In the data rows, the value 128 means zero.
Here is a table of points, one per row:
[135 109 153 133 153 144 146 105 153 145 105  96 108 161 137 169 143 146
 132  72 145 137 114 169 175 150  89 138  11 124 114 122]
[ 25 146  98 100 101 148  96 181 112 106 133 130  99 107  63 120 122 145
 122 157 110 164 138 167 159 149  96 131 136 100 143 108]
[167  92 141 154 136  91  68 126 170 166 165 124 103 119 143 116  98 151
 117 138 145 156  65  49 138 125 109 114  92 115 110  93]
[126  85  86 123  60  56 118 167 134 119 127 111 162 133  97 113 139 161
 132 105 173  80 118 155 151  93 154 113 130 139  43 142]
[ 91 105 109 107 103 173  93  97 144 156 114 129  93 123 146 140 161  62
 116 116 115 147 143 125  94 168 234 140 113 119 134 103]
[117 132 133  97 123  98  95 102  98 146 147 137 170  91 169  26 108  63
 131  66 101 151 117 133 125 120 107 211  93  64 124 134]
[128 216 137 158 146  62 111 124 127  81 147 110 119 136 133 155 139  71
 129 118 167  93  88 100 148 115 124 105 119 114  99 116]
[129 108 138 159 187 162 101 143  62 159  85 147 159 100 150  72 162  62
  99 163 137 122  92 142 132  78 144 144 180 176 166 147]
[158  85 255  90 130 136 133 144 111 111 124 131 114 141 121 134 104 197
 154 126 127 158 122 114  85  48 144 111 135 141 182  87]
[130 131 165 127 133 178 116 143 158 134 105  77 124  89 120 119 144  62
 122 103 157 109  69 112 125 107 143 156 102 142 160 144]
[124 111 158 152 136 111 129 150  48  57 114 124 140 115 132 155  93 122
 125 146 139 157 101 142  99 165  69  98  47 136 100 162]
[136  54 169 139 134 132 163 135 185 145 115 102 149 106 174 160 148 146
 117 123  95 117 163 132  85 148 125 124 134  77 105 154]
[ 81  89 152  79 119  79 170  91 143 156 122 140 110 158 129 185 175 157
 133 131  93 164  67 140 114 133 105 112 106 144 121 137]
[131 133  92 155 114 177 119 177 170 127 166 119 167  98 133 151 168 199
  88 162  93 158 107 110 140 122 139 175 131 137 138  76]
[118 197 147 108 123 110 180 134  96 152 172 129 113 191 151 135 118 176
 101 124 141  86 140 114  61 142 103 104 130 128 112 127]
[162 189 121 110 139 118 130 147 127 129 151 121  89 112 106  93 162 186
 161 105 119 132  97 108 171 144 124 107 138  99 110 142]
[123 156 118 128 116 184 129 130  96 141 190 111 175 158   0 110 134  72
 129 161 124 167 108 136 114  79 131 140 145 131 134 142]
[ 42  98 149 131 154 111 131 133 150  57 131 121 112 161  89 137 165 112
 124 126 149 120  60  67 150 112 107 156 134 101 107 161]
[138 116 151  96 108  70  92 127 149 113 116 164 133  96 115  91 143  83
 188 140  96 125 124 114 108 144  77 169 164 120 184  98]
[116 124 106  16 159 168 164 170 125 142 135 143 156 120 156 144  73 124
 141 165 160 182 124 130 108 147 137 145  94 140 114 116]
[121 116 151  99 101 109 149  91 133 199 136 149 128 121 120 133 151  43
 117 148 123 138  97 101 137 129 112  84 117 106 155  95]
[134 148  85  91 171 105 128 188 111 120 141 117 135 127 136 142 131 150
 133  53  41 119  83  70  98 136 170  89 131 133  93 143]
[165 176 206 147  89 178 161 150 140 116 135 136 136 138 100  70 112 126
  92 105 112 160 146 125 131 192 128 130 144 134 155 135]
[120 108 129 140 176 124 113 113  91 133 128  94  94 174 130 109 139 141
 185 116 134 109 134  94 135 151 146  82 149 119 109 122]
[181  88 108 136 117 112 167 127 170  78 168  89 132 124 149 139 126 112
  94  67 170 116 145 121  87 184 146 109 103 181 135 130]
[107  93 163 185 143  83 137 161 137 134 148 156 127 156 175 169 116 120
  53 158 134  87 152 145 139 151 117 142 166 103  70 157]
[141 144 131 154 124 125  96 197 119 123 133 151 105  87 111 116 131 138
 154 111 107 154 143 146 176 161 179   0 147 126  80 165]
[134 114  93 208 137 157 159 125 145  99 156 113 122 110 143 163  74 173
 166 157 118 106 128 202 103 104 175 106 128 162 157 114]
[106 136 108 121 129 202 141 138 178 117 127 155 115  75 105 140  59 125
 113 112 110 131 152 101 131 109 107 136 183 132 148 156]
[124  99  95 100 150  99 158  33 102 151 166 125 110  90 120 104 140 150
 110 129 149  85 114 102 118 152 128  83  89  43 138 128]
[130 255 137 127 141 173 134 117 139 149 134 110 126 130 106 153  74 145
  93  92  89 113 163 173 101 119 146 130 152 118 127 116]
[122 121 106 158  90  83 122  98 165  91 129 162  56 181 160 132 142  95
 141 164 134 133 162 122 112  35 119 136  97 106 144 199]
[145 125 174 126 105  81 164  69 117 119 117 132 110  91 175 149 162 109
 137 163 151 118 141 103 152 148 111 115 151 167 110 171]
[140 131 135 143 158 183  91 160 116 155 117 126 101 187 137 100  62  76
 131 152  57  98 100 163 170 148 119 132 132 142 110 148]
[ 99 134 156 222  90 125  99 144 121 239  92 162 158 128  96 114  94 138
 117 143  93 140 170 120 118 186 133 174 114 205 126 118]
[175  93 114  79 109 118 133 132 136 140 130 121 122 142 125  90 113 150
  59 119 143 108 107 170 135  72  96 130 150 131 128 195]
[114 132 128 141  89 156  90 185  43 156  94  96 152 137 183 135 127  99
 148 140 202 174  94 125 129 118 118 146 205  97  61 104]
[117 133 196 127 117 124 128  67 180 101 129 122 139 137 154 108 188 120
 148  82 118 123 139 255 124 137 184 167  92 122  78  91]
[134 140 102 132 144 140  90 133 152 106 142 128 155 126 125 130 146 111
 120 189  82 158 255 121 194  57 116  96 111 138 136  84]
[103 101 161  86  74 150  93  71 153 147 146 116 163 129 171 115 136 177
 161 134 202  29 123 132  90 121 112  98  84 154 131 177]
[144 132 105 140 175 122 107 126 107 172 215 105 162 122 107 105 101 135
 115 160 104 163 141 130 120 124 176 157 150 163 165 119]
[148 142  89 140 162 124 149 107 185 161  90 121 102 112 132 112 162 183
 148 113 156 113 151 123 187 175 164 163 167 141 168 106]
[163 135  90 123 148 139 180  67 170 121  63 150 142 211 132  90 128 129
 120 151 148 142 154 162  97 129 133 121 119  62 127  99]
[165 152  90 108 103 109  95 134 127 124  92 127 148 134 154 129 145  75
 136 132 107 145 132 106 132 150  77 116 136 170 158 110]
[173 172 112 145 116 131  70 130  97 111 114 125  80 105 126 157 129 115
 125 163  83 131  81 177 146 142 114 164 153 127 108 136]
[118 130 138 111 132  79 153 159  97  98  95 101 117 137  20 139 189 159
 204 120 149  89 175 116 104 129  91 147 112 134  94 144]
[119 161  87 166 124 139 114 181 128 113   4 129 120 101  94 106  85 140
   4 155 121 141  86 152 125 107 116  67 107 118 161  35]
[112 120  81 110 147 138 113  88  79  89 117 123 135 126 108 102 146 189
  98 132 109 117 108 129 108 191 119  84 118 146  79 154]
[149 149 166 108 150 152  79  69 110  95  95 163 128 138 119 224 119 125
 107 110 168  96 167 107 130 165 177 153 167  86 102 137]
[124 140 109 159  86 122 163 161 118 128  68 168 106 114 158 140 128 169
 106 197 111  80 150 122 147 108 170 218  86 117 105 169]
[128 140 121 134 105 155 154  82 113 147  81 162 142  94  89 156  81 129
 142 132  88 160  81 108 133  59 154 179 154 146  99 128]
[116 117 122  96 184 123 169 115 129 152 129 127 131  42 129 122 130 124
  98 160 122 144 181 149 105  92 118 138 137 128 116 137]
[ 83 111 142 120 122  92 114 140 176 161  66 102 136 160 143 115  94 148
 165  91 162 114 125  93 139 118 147 140 148 134 203 186]
[162 122 138  97 131 122  82 128 110 154 124 168  64 182 132 163 191 190
  82  75 152 147 158 137 114 135 118 107 138 183 129 168]
[129 161 109 111 133 107 115 154  92 115  64  79 111 158 178 134 114 140
 179 182 112  97 113 135 154 131 141 147  96 156  89 166]
[173 118 161 129  90 113 138 102 123 109  97 116 244 158 140 159 122  72
 144 173 124 151 101 127 139 159 127 129 169 102 190 100]
[157 119  58 255 170 150 132 110  82 129 147 159 114 123 123 125 132 142
 164  60 140 128 103 138 120 128  36  88 135 130 104 133]
[136 136  69 146 132 192 137 160  75  99 133 136 156 125 104 188 110 112
 109 131 112  40 163 118 106 130 134 131 115 115 235 142]
[171  65 108 129 106 154 129 164  90 122 143 194  97 143  97 110 132 123
 122  86 153 115 176 149 175 143 178 151 120  63 118  94]
These points spread out most along one direction. Take the direction at right angles to it along which they spread out most. Then take the direction at right angles to both along which they spread out most. Go by this last direction. Where along it does each point below lie, from 0 to 99? 50 is the average, and the first point above lies past it. One standard deviation of the points above along it is 16.
[ 84 123  85 119 107 125 123  95 162 117 129 144 182 101 163 118 128 115
 147 129  88 148 133 115  91 139 146 116 151 117 155  84] : 56
[ 96 176 146 120 134 173 147 138 169 102 141 175 141 140 171  68 136 143
 127 132 123 141 133 114 101 124 123 121 143 154 139  82] : 60
[122 165 135 111 177 103 127 172 101 130 164 132 126 130 115 157 138 102
 163  98 187 103 164 107 203  62 124 114  73 127 116 124] : 38
[123 127 125 148 144 152 113 133 127 140 153 149 201 129 128 117 136 163
 169  88 114 124  86 125 116 118  95  89 162 130 125 131] : 40
[175 127  89 106 136 170  75 138 178 143 149 133 127 116  87 119  94 109
 111 155  95 123 157 118 105 123  90 135 143 140  70  65] : 55
[132 129 119 139 168  52  91 111 142 107 171 136 112 116 119 155 123 174
 160 126 182 168 123 175 166 160 156 170 108 106 158 170] : 54
[ 78 110 132  98  68  80 145 108  75 116 169  96  93 112 169 120 108 126
 157  78 128  58 105 111 217 124 110 147 145 184 150  80] : 34
[111 122 126 137 143 188 179  82 135 136 143  56 140 110 123 141 104 139
  99 136 136 209 224 131 136 119 103 178 152 153 130 140] : 76
[111  88 168 108 139  74 176 134 156 100 173 135 103 157 132 113 143  75
 135 167 120 133 115 103  80 152 136 140 157 140 169 131] : 45
[136  76 138 130  71 112 226 119 174 128 169  95  94 135 173 113 163  92
 161 122 183 185 143  90  78  99 137 127  92  92 176 105] : 59
